Rotation paths and how fast each direction turns (degrees each step):
Each turn is a multiple of 5 degrees from 10 to 175, or 0.
Each row of a path follows its step; steps can be skipped.

step 0: [  8.9  34.8  33.0  11.6  -0.5  14.7  32.3  12.7  -5.2   9.9 -43.1  13.5
   2.9  -6.2 -17.8 -15.2 -22.4  -3.8  -2.6   9.8 -11.4 -17.9   0.2 -10.7
  -8.3  12.5  -8.3 -35.7]
step 1: [ 30.4 -24.9  -6.4  20.8 -16.3   6.9 -14.3  20.7 -27.5  11.1 -32.3  -4.7
 -31.4   1.3   7.6  12.3 -27.5  28.9 -23.5  15.2  -6.5 -10.4  22.3   9.0
  -2.4   8.4  17.0  10.7]
step 2: [-30.7  -1.6  16.0 -12.2  -0.3   8.4  -1.6  11.3  -2.9  44.4   9.0   9.1
 -42.5   7.9  23.5 -27.7   3.7 -24.3 -11.4  18.2   1.1 -27.1  -3.6 -10.7
 -12.5   4.1  28.0   2.6]
step 3: [ -5.4   5.5 -20.3   5.1 -15.5   2.1 -23.9  -5.1 -28.7 -22.4  15.2  -8.5
 -24.8 -41.2  16.1 -14.6   2.1  18.5  -1.9 -27.6 -20.0 -17.5 -23.0 -27.3
 -11.2 -18.8  17.3  -5.9]
step 4: [  7.6  17.1 -13.1 -18.2  -1.1 -47.8  12.1   6.6  28.6   0.6   7.0 -21.9
 -38.6   0.2   8.8 -16.4   1.4  -8.6   4.5  -6.6  -8.4   1.7  10.4 -31.0
  34.2   3.9 -15.7 -17.0]
step 5: [ -6.0   4.1 -28.0  27.9 -16.8   3.2   0.6  18.5  42.4  -0.7  13.8  -9.7
  -5.4   8.9   1.0  20.9   1.0  24.5 -22.6 -13.2   8.0  12.0 -11.0 -19.7
 -37.7   6.4 -19.2 -28.3]
step 6: [ -1.3   8.7  -9.4 -43.6 -29.6  -8.4  24.9  25.7  -6.2  23.6 -20.1 -15.8
  30.3 -23.8  -4.0   1.0 -13.2  -6.3  -1.3   7.0  20.2   0.6   4.1 -19.5
 -17.9  24.3 -24.0   0.2]
step 7: [  8.2 -38.7 -13.3  17.3  -7.3  -6.7  23.0   7.9  20.2  16.0  -5.0  -8.0
   2.2 -27.5 -20.1   2.3  11.3  22.8   6.6 -20.4  11.0 -28.9  14.0  23.3
 -14.7  25.4  26.4  21.1]
step 8: [ 13.6 -29.6  16.0 -14.2  -6.4  12.0  12.2 -29.9   8.6  22.3  11.4 -26.6
  12.1  -3.1  36.7 -37.0   0.4 -22.1   8.5   3.8 -17.3  18.8  -1.5   0.2
 -25.3  17.8  17.9   3.2]
step 9: [-13.9  -0.9  14.0  11.2  10.1  -1.6  14.1   1.3  -3.6 -28.4  -9.7 -15.0
  11.8 -12.6 -25.6 -47.5  11.8  13.4 -28.7 -27.1 -48.8  -4.5 -13.7  11.3
  -7.5  -4.9  -0.8  -1.9]
step 10: [ 52.4  -6.6  21.0  -5.7 -13.7 -17.3   4.6   5.7   0.5  -3.4 -15.5 -22.1
  -8.3  30.9   0.0 -19.7 -14.4   4.3   9.0   7.8 -11.7 -12.7  12.5   6.1
  -1.9 -31.2 -12.2 -38.6]
Directions:
[  7.0  -0.9  -8.4  -8.5  -3.2  -5.8  -5.1  -1.7  -8.4   8.0  -4.5  -5.0
   9.4  -5.5   4.5   3.8   7.0  -2.0 -12.8   9.4  -5.4  16.4   6.8  -4.9
   7.3  -6.0   9.1  -3.3] : 155
[ -7.6   8.7   1.9  -1.4   2.8   9.6   2.4  -2.9 -15.7  -9.1 -12.1  -4.6
   5.1 -15.9  -0.2  -0.3  -6.4  -4.6  -1.9  -6.8  -0.5   6.4 -11.3  -7.6
  -3.3   5.7  -6.9   0.6] : 125
[  6.0   4.3  14.5 -16.8   1.9  -5.4  -1.3   6.0  -0.1   1.1  -7.7   2.9
   0.0   7.4  15.8   0.7  12.2  -6.6   8.7  -0.6  -0.8  -2.3  -1.2  -4.6
   0.4  12.0  -4.9  -1.4] : 170
[  1.8  13.7 -14.3  -9.9   6.5  -2.3 -14.3   1.2   6.6   6.9   7.9  -5.5
  -8.0  -7.0  -4.6  -2.1   1.8   8.6   3.2   0.3  11.4   3.1  -7.4  -0.1
  -1.6   9.7  -2.5   0.0] : 35
[  0.9   6.2   0.4  -3.4   6.0   7.3   5.1 -12.0   9.0 -12.3  11.4  -3.6
  -2.3  -2.5   4.3  -9.9   7.2   7.0   5.5  -2.6 -16.9   4.4   4.0  -9.7
   8.5  -3.8   1.8   1.4] : 70
[ -2.0  -2.6   3.8  -9.3   5.4   0.1   7.9  -2.2 -11.3  -1.8   5.9   2.6
  -7.9   9.7   1.1   5.9  -9.6  12.3  -6.9   3.0   0.6  -2.9 -13.5  -0.2
   9.3   3.8  12.0 -12.3] : 35

step 0: [-11.5  13.4 -11.1  13.5  -6.4 -13.8  24.3   9.1   6.6   3.5 -15.2 -12.5
  21.3  27.2 -13.6 -18.9  -5.7 -26.8   5.3   7.5   8.5  -5.8  -4.3  -4.4
  28.8  45.1  18.6   5.8]
step 1: [  4.5   0.5  11.6  -8.2  17.7   2.2 -23.9 -23.5  -3.8   2.2  55.3  18.9
  10.8   5.7  -1.9 -11.8  26.8  -7.9  11.7 -12.7 -16.8  -3.8 -12.9   6.8
   7.4 -27.5   3.0  15.9]
step 2: [ -7.6  26.4   5.8  -2.7 -25.7 -10.2  -7.9  -3.7 -14.7   3.2 -22.5  -0.7
 -22.4 -38.4  15.5  21.6 -10.7  20.1 -18.7  10.6  -2.5   2.6   0.7   7.0
 -22.9 -23.7 -16.0 -22.3]
step 3: [-26.7 -23.8 -24.2  23.9   1.3 -15.0  25.3   6.9  15.7  -4.2 -13.8 -16.3
  -5.6  21.7 -12.2  14.4  -6.5  -1.6  -6.0  12.9  21.7  -8.1  -1.4  12.6
   9.0  43.3   7.1  10.6]
step 4: [ 15.6 -18.8   2.4 -11.5  21.5  16.9 -26.0  -0.1  14.2   3.3  31.4   7.9
  28.2  10.0  -4.2   1.6  26.9 -13.3  14.7 -22.7   8.3 -17.0  16.5 -24.7
  -8.6 -15.4   5.3  16.0]
step 5: [ 21.0  28.2  13.2 -19.7 -28.0   5.8  -2.0  13.0 -15.1   5.4 -18.1 -14.2
 -10.6 -27.1  -5.5  -5.3  -2.7  16.1  15.8  10.1 -16.1  27.0  21.9  11.4
 -13.4 -19.8  -5.0 -27.1]
step 6: [-16.7 -29.6 -17.3  20.7  17.2  -2.1  23.8   0.3  -1.5  -7.2 -25.0   0.6
 -25.8  12.1   5.8 -13.2  -5.2   0.1  -8.5   0.9 -10.2  23.4 -24.1  21.9
  13.7  36.7  -5.7   5.8]
step 7: [ 10.2 -18.0   8.3  -3.9   7.4   5.8 -12.0  -6.4  14.4  -1.1  16.3  14.3
  29.5   9.9  24.4 -11.0  -5.3 -26.6 -16.4 -23.6  15.6 -33.2  -2.6 -34.8
  10.5 -16.3 -14.0   6.7]
step 8: [ 16.5  39.8  18.9 -24.1 -29.4  -6.3   8.8   3.1 -14.0  -0.5  11.5  -9.2
  14.0   1.7 -14.9   3.5 -22.4  34.8  13.7  27.3  -0.6   4.2   7.0   4.0
  -1.9 -19.3  14.2  -8.1]
step 9: [-25.9   2.8  -9.4  27.1  32.2  -0.8   9.9 -14.9 -12.0   8.8 -14.9  18.5
 -28.2  -5.6 -19.0   8.0  10.8  12.7  -4.6   1.5 -20.6  17.4 -20.4   6.1
  -3.4  31.2  17.9  10.0]
step 10: [ -3.8  -3.0  -7.4  17.6  -0.3  -1.7 -17.5   1.5  17.2  -5.3   9.1   3.0
  -4.1 -12.8  20.1  -1.0  12.6 -52.5 -14.4 -21.1  17.8 -38.3   9.0 -11.6
  10.5 -11.9  -7.0 -18.7]
Directions:
[ 18.2   2.5  -4.0   8.4   5.9  -1.8  -2.4   8.9   8.5  -2.6   0.9   2.5
 -16.9  -2.9  -1.2   3.4  -1.7  -6.0  16.2   3.0   5.4  -1.9   3.6  -5.1
  -9.7   4.7   4.2   1.3] : 60
[  1.3   8.3   0.8   2.5 -15.3 -10.4   6.8   4.7   2.5   6.9  -0.9 -10.1
   0.4  -6.3  -6.7  -6.8 -12.0  -7.2  -0.5   0.4   4.7  -3.3  15.3   4.4
   9.1  -0.4  -1.0 -10.6] : 135
[-14.7  -5.2 -13.3  -0.8   2.1  -1.6  10.5  -0.3   1.1  10.1   1.1   4.1
   4.1   0.6   1.8   4.5  -7.5  -5.1  16.8   6.6 -11.3   4.3  -2.7  -9.9
  -0.2   6.1  -4.8  -6.2] : 120
[  0.8  -2.1  -0.2  -5.5  -6.3   8.7   7.5   6.1   3.9   2.9   5.3   0.9
  -4.2   3.7 -13.6   5.1   3.3 -14.1   2.1  -4.9   2.6  -5.0 -11.0  -2.6
   6.1 -19.6  -6.4   7.6] : 115
[ -6.0  -3.5  -6.5  14.8   3.9   1.9   8.1   2.8  -9.1 -12.0  -8.0  -4.7
  -3.6   6.6  12.6   7.5  -3.8  -2.0  -1.4  -9.6  13.1  -5.6  -1.2  -0.2
   2.9  -4.4  -7.1  -8.7] : 100
[  9.9  -1.2  -2.2  -5.2  -3.3  -2.1   4.4 -15.8   2.6  -5.9  14.8  -9.2
   5.7   6.8   7.0   1.4  10.5 -10.0  -1.0   1.2   6.9   5.8   3.5 -13.9
   4.4   4.8   1.3  -4.5] : 110
[ 12.3   5.1   9.5   0.0   4.7   4.1  11.3  -0.7  -3.0  -3.2  -1.9  10.4
  -0.5   5.1   4.3 -14.2 -16.0   1.2  -2.5  -0.7  -6.6   0.3 -10.7  -9.3
  10.1   0.2   4.7  -3.7] : 45

step 0: [ 26.4 -19.1 -16.7  12.8  -0.2  30.9  -9.8 -16.4 -18.2  19.7 -24.7 -17.6
   1.3  -4.3  -1.6 -53.0 -16.0  -6.3  -1.0   1.3   5.0  -3.4 -27.1 -10.8
   3.1 -15.0  -5.5   2.5]
step 1: [  6.3   2.4  -4.5  -4.8   6.7  29.5 -29.8   6.9  24.8  36.0  -3.7 -25.8
  -1.1   5.9 -21.1  16.2   8.4  13.9 -22.0   2.2 -16.5  -4.6  -1.0  20.5
 -27.0   9.4  32.6  -4.9]
step 2: [-16.2  -3.0 -18.6   0.2 -32.0 -14.6   4.3 -16.6   1.7  -7.6   4.1  -1.4
   5.2  33.7 -29.2  -2.1  -9.9 -14.7  14.3  -7.3  -9.9 -11.1  11.5 -12.3
 -42.9  33.3  -2.3  21.9]
step 3: [  3.9  -5.1  11.1  -9.0   6.0 -28.3  -2.0  -1.3  19.3 -15.2  -5.8   4.4
  19.0   9.8  11.4   3.1  21.6 -47.8  12.1  -4.4  -4.6  13.6 -16.9  18.5
  13.5  37.2   6.6 -28.9]
step 4: [ 10.9 -15.9  -1.7  16.4 -12.3  10.7  23.0  -7.4 -14.2   3.3   9.2  11.6
 -28.5 -23.0  -2.0   3.5   0.0 -35.3  18.2   7.0 -42.2 -16.0 -13.1  19.9
  25.2 -17.8 -21.3   2.7]
step 5: [  8.1 -32.9  40.2  -9.1  18.8  29.6 -32.3  -4.6 -22.5   2.2  -1.5   4.9
 -19.2  12.6 -29.6   4.1   4.5  10.1   8.3  -1.1   0.1   8.4  -2.3 -11.7
  26.0  -9.3  19.9   0.8]
step 6: [ 21.5  27.0  13.8  -5.0  17.5   0.7   2.6  -2.6  19.2  -9.6 -17.2 -17.6
 -50.6   0.0 -26.3   2.0  -1.1  -2.1 -22.1  -1.1   3.6  -4.7  23.1 -19.2
 -21.5  11.1 -13.9  25.9]
step 7: [ -4.0  49.8   6.6 -16.9  10.6   5.0  13.9   2.5  17.4  -5.9   8.0  34.6
  19.2  16.9 -23.0   6.5  -3.6   3.7  33.3  17.8   8.8   4.2  -3.6 -17.1
 -17.1  10.3   1.3 -26.8]
step 8: [ -0.4 -32.7  -9.3 -32.3  17.3 -28.4  31.9  26.0  22.3 -10.3  -2.5   7.0
  23.3 -20.1   7.9  -6.6   3.6 -10.3   8.7  24.3 -19.0  -2.7   2.7 -12.4
   3.8 -12.3 -24.6   8.6]
step 9: [-16.7 -13.8  18.4  26.0   2.7  -3.0   1.3   8.8 -24.1   9.1  20.6  33.2
  -2.0 -19.3  14.5  19.0  49.4   1.4 -17.9   2.8  -8.3   9.2   3.6 -14.2
  -0.2 -28.3   2.7 -11.0]
step 10: [-15.5  -9.1  -8.2  15.6  24.6  19.9  -2.7  10.5 -22.8 -51.1  -2.6  -4.9
 -15.5  -6.9   5.7  18.4 -25.7  14.5 -11.8 -34.5  12.3   3.7  14.4 -12.5
   9.5 -10.7  -3.7  16.4]
Directions:
[  8.4   1.6 -13.0   0.7  -1.6  -8.9   4.2  -4.5  -9.0  -4.5   2.6  -3.5
  -6.8  -2.1   1.0  -8.9  -1.6  -7.2   2.0  -0.7  -2.4 -17.5  -0.3  -7.3
  -7.5  -8.2  -7.3  15.6] : 170
[  1.8   3.1  -6.0  -0.3   7.0   5.8  -3.0   5.6 -21.6   3.7  -5.1  -5.7
  -9.9 -15.2  -9.6  -7.5   0.0   1.3   2.0  -6.7   2.1  10.7   6.4   3.7
   2.9   2.2   5.2  -2.5] : 70
[  1.8  11.2  -3.0   0.7  -8.9  -1.5   2.8  13.8   2.4  -4.7  -6.8  -9.5
   4.7   8.0   0.9  -4.6   8.4  -7.0  17.6   3.3   6.3   2.3   5.3   5.2
   8.2  -4.2 -10.4  -5.3] : 85
[  9.6   2.1   5.5   0.4   2.2  13.4   6.9   3.8   1.4  -6.8   4.6   7.9
   1.3   8.5  -5.6 -16.1   4.4   7.8 -10.0  -0.2   5.0  -5.1   2.1  15.8
   2.6   2.9   0.3   9.6] : 65
[  3.1   1.0  -6.1   3.2  10.5  -8.3  -2.3 -12.8   5.9   4.5  -8.9   6.9
   2.3   4.3  -6.7   7.6  -0.2   6.7   8.1 -12.5   7.1  -4.1  15.9   9.6
  -4.7   3.2  -6.0  -0.3] : 80
[  0.2   2.7   0.4  14.1   7.7 -10.4   6.0   9.1  -3.6  -7.0   0.0  -3.9
  10.2  -3.3   3.3  -0.4  -1.9  21.7  -3.3  -1.1   1.2   5.5  -6.5  -2.8
  -7.2 -10.9  -4.1  -2.2] : 25
[  9.6   9.3  -0.1   2.8  -5.0  -5.5  -7.7   0.6   5.4   1.2  -2.9  -2.1
  -7.3 -15.1   3.4   8.5  13.9   1.8 -13.0  11.9  -5.2  -3.5   2.0  11.0
  -3.7   3.8  -6.6  -2.8] : 140
[  9.2  -9.5  -0.1   1.8  -8.4  -5.6   1.1   5.0   2.8   6.5  -3.1  12.7
   7.6  -8.8 -10.6  -0.6  -5.5 -11.2  -7.8  -4.3   6.1   1.1  -2.3   3.4
   6.1 -17.8  -1.5  -6.0] : 80
